[[  7 -22 -11   8  -8  12   5 -23  -5  -4]
 [-26 -64  24  15  11  -6   1 -36 -71 -28]
 [ 29  16  36  22   7   7  -8 -45 -57 -51]
 [-37  48 -64 -38  21 -58  36  30  30 -56]
 [  1  23  10   5 -39  35   5   8  47  22]
 [ -4   4  31  33  -1 -12  -9 -41 -63 -47]]
->
[[ 29  16  36  22   7   7  -8 -45 -57 -51]
 [  7 -22 -11   8  -8  12   5 -23  -5  -4]
 [  1  23  10   5 -39  35   5   8  47  22]
 [ -4   4  31  33  -1 -12  -9 -41 -63 -47]
 [-26 -64  24  15  11  -6   1 -36 -71 -28]
 [-37  48 -64 -38  21 -58  36  30  30 -56]]

[[ 4 15 32 31 11  4 17 21]
 [12 32 69 44 24 11 38 30]
 [ 6 15 28 21 21  7 24 17]
 [22 40 47 37 24 14 14 29]]
->
[[22 40 47 37 24 14 14 29]
 [12 32 69 44 24 11 38 30]
 [ 6 15 28 21 21  7 24 17]
 [ 4 15 32 31 11  4 17 21]]

[[ 23 -50  20   7]
 [ 91  18 -56  18]
 [ 74 -34 -16  17]
 [-11   5  -9  -6]
 [ -6   4  -8  -6]
 [  1  -6   4   0]
 [-19   8 -12  -9]
 [-27   2   4   2]
 [-10 -15  14  -2]
 [-35   1  10   7]
 [-30 -31  34  -6]]
->
[[ 91  18 -56  18]
 [ 74 -34 -16  17]
 [ 23 -50  20   7]
 [  1  -6   4   0]
 [ -6   4  -8  -6]
 [-10 -15  14  -2]
 [-11   5  -9  -6]
 [-19   8 -12  -9]
 [-27   2   4   2]
 [-30 -31  34  -6]
 [-35   1  10   7]]

[[-27 -28]
 [ 39   4]
 [  3  79]
 [  6  58]
 [-12  49]
 [-19   9]
 [ 14  50]
 [  7  14]]
->
[[ 39   4]
 [ 14  50]
 [  7  14]
 [  6  58]
 [  3  79]
 [-12  49]
 [-19   9]
 [-27 -28]]

[[ -2 -70]
 [-12 -44]
 [ -3 -78]
 [-11  19]
 [  7  93]
 [-21  92]
 [-26 -48]
 [  1  89]
 [-24 -56]
 [ 36   0]]
->
[[ 36   0]
 [  7  93]
 [  1  89]
 [ -2 -70]
 [ -3 -78]
 [-11  19]
 [-12 -44]
 [-21  92]
 [-24 -56]
 [-26 -48]]

[[-44  25]
 [ 40 -26]
 [ 62  45]
 [ 96 -51]
 [ -9 -30]]
->
[[ 96 -51]
 [ 62  45]
 [ 40 -26]
 [ -9 -30]
 [-44  25]]

[[  8   9  82 -93  -1 -12 -84 -37  21]
 [ -4   4   2 -14 -11 -18 -13  -6  13]
 [-42 -38 -15  13 -16 -12  -1  -5 -13]
 [-40  12 -82  62 -50 -31  72  46  29]
 [-20  17  28 -30 -32 -27 -10  26  45]]
->
[[  8   9  82 -93  -1 -12 -84 -37  21]
 [ -4   4   2 -14 -11 -18 -13  -6  13]
 [-20  17  28 -30 -32 -27 -10  26  45]
 [-40  12 -82  62 -50 -31  72  46  29]
 [-42 -38 -15  13 -16 -12  -1  -5 -13]]

[[ 55 -17 -81  73]
 [ 53 -61  44  50]
 [-51  13  33  49]
 [-16 -40  36  -4]
 [ 37  37 -23  13]
 [ 45 -60  -9 -10]]
->
[[ 55 -17 -81  73]
 [ 53 -61  44  50]
 [ 45 -60  -9 -10]
 [ 37  37 -23  13]
 [-16 -40  36  -4]
 [-51  13  33  49]]

[[ -6  87  18   1  14 -50 -15  37 -50   7]
 [-52 -65  -6 -35  49 -28  39  79  -4 -17]
 [-55  39  53 -15  22 -45  13  56   3 -14]
 [ 58 -26 -44  74  30   2 -33 -40  58  22]
 [-86 -63  -7 -80 -18  11  67  -1 -48 -59]]
->
[[ 58 -26 -44  74  30   2 -33 -40  58  22]
 [ -6  87  18   1  14 -50 -15  37 -50   7]
 [-52 -65  -6 -35  49 -28  39  79  -4 -17]
 [-55  39  53 -15  22 -45  13  56   3 -14]
 [-86 -63  -7 -80 -18  11  67  -1 -48 -59]]
---
[[ 56  58  13  34 -46 -50  54]
 [ -2  86   4   2 -47 -72  82]
 [  9  75  -2   7 -26 -34  40]
 [ 43  44  42   6 -40 -65  36]]
->
[[ 43  44  42   6 -40 -65  36]
 [ 56  58  13  34 -46 -50  54]
 [ -2  86   4   2 -47 -72  82]
 [  9  75  -2   7 -26 -34  40]]

[[-14   0  38 -30  51  13  49  48]
 [ 41 -10  67 -25  -4  32  63 -13]
 [-27  29  30 -59  -1   5  57  49]
 [ 11  48  42 -21 -43  70  72  28]
 [ 40 -16  57   1  24  55  59   5]
 [ 13 -11  18  14  32  76  54  48]
 [ 25 -12  21  11   7  81  58  33]
 [-18  17  -5 -31 -24  52  57  61]
 [ 19   3  50  11  45  64  57  34]
 [ -6  15   3 -54 -62  36  62  34]
 [  0  26  33 -55 -46  26  65  22]]
->
[[ 41 -10  67 -25  -4  32  63 -13]
 [ 40 -16  57   1  24  55  59   5]
 [ 19   3  50  11  45  64  57  34]
 [ 11  48  42 -21 -43  70  72  28]
 [-14   0  38 -30  51  13  49  48]
 [  0  26  33 -55 -46  26  65  22]
 [-27  29  30 -59  -1   5  57  49]
 [ 25 -12  21  11   7  81  58  33]
 [ 13 -11  18  14  32  76  54  48]
 [ -6  15   3 -54 -62  36  62  34]
 [-18  17  -5 -31 -24  52  57  61]]

[[55 10 14]
 [68 35 42]
 [50 34 39]
 [41 39 94]
 [37 22 43]
 [46 55 81]
 [53  8 22]
 [43 -1  5]
 [56 37 48]
 [49 11 15]
 [35 63 67]]
->
[[41 39 94]
 [46 55 81]
 [35 63 67]
 [56 37 48]
 [37 22 43]
 [68 35 42]
 [50 34 39]
 [53  8 22]
 [49 11 15]
 [55 10 14]
 [43 -1  5]]

[[ 14  -2 -15  -9   7   5  -4   2  13 -20 -11  -1]
 [-33  19 -27  -1  18  -1  13   3  -7 -14  -6   5]
 [ -2   3  -4   9  -1   9   3  -8  21 -71 -27   4]
 [-22  16 -21  -6  -3   5 -14   6 -20 -12 -18  10]
 [  4  27  37  39  12   2 -20 -24   7   7  11   3]]
->
[[  4  27  37  39  12   2 -20 -24   7   7  11   3]
 [ -2   3  -4   9  -1   9   3  -8  21 -71 -27   4]
 [ 14  -2 -15  -9   7   5  -4   2  13 -20 -11  -1]
 [-22  16 -21  -6  -3   5 -14   6 -20 -12 -18  10]
 [-33  19 -27  -1  18  -1  13   3  -7 -14  -6   5]]

[[-11  53  11]
 [-97   5  12]
 [-47   5 -56]
 [ -7  21 -32]
 [ 38 -57  41]
 [-30  80 -49]
 [-17 -15  18]
 [  5  -5  -4]
 [-32  69 -34]
 [-11  56 -54]
 [ 42  19 -52]]
->
[[ 38 -57  41]
 [-17 -15  18]
 [-97   5  12]
 [-11  53  11]
 [  5  -5  -4]
 [ -7  21 -32]
 [-32  69 -34]
 [-30  80 -49]
 [ 42  19 -52]
 [-11  56 -54]
 [-47   5 -56]]

[[ 16 -21   7 -50  20  73  31   2  64  -9]
 [ 67  49 -13  33 -31  44  91 -59  84  -9]
 [-80  -2 -15 -36  34   4 -18  74 -25  16]
 [ 41 -19  -5   5  66  -9 -26  40   4  20]
 [ 14 -73  45 -34  27  -8 -84   8 -62 -17]]
->
[[ 14 -73  45 -34  27  -8 -84   8 -62 -17]
 [ 16 -21   7 -50  20  73  31   2  64  -9]
 [ 41 -19  -5   5  66  -9 -26  40   4  20]
 [ 67  49 -13  33 -31  44  91 -59  84  -9]
 [-80  -2 -15 -36  34   4 -18  74 -25  16]]
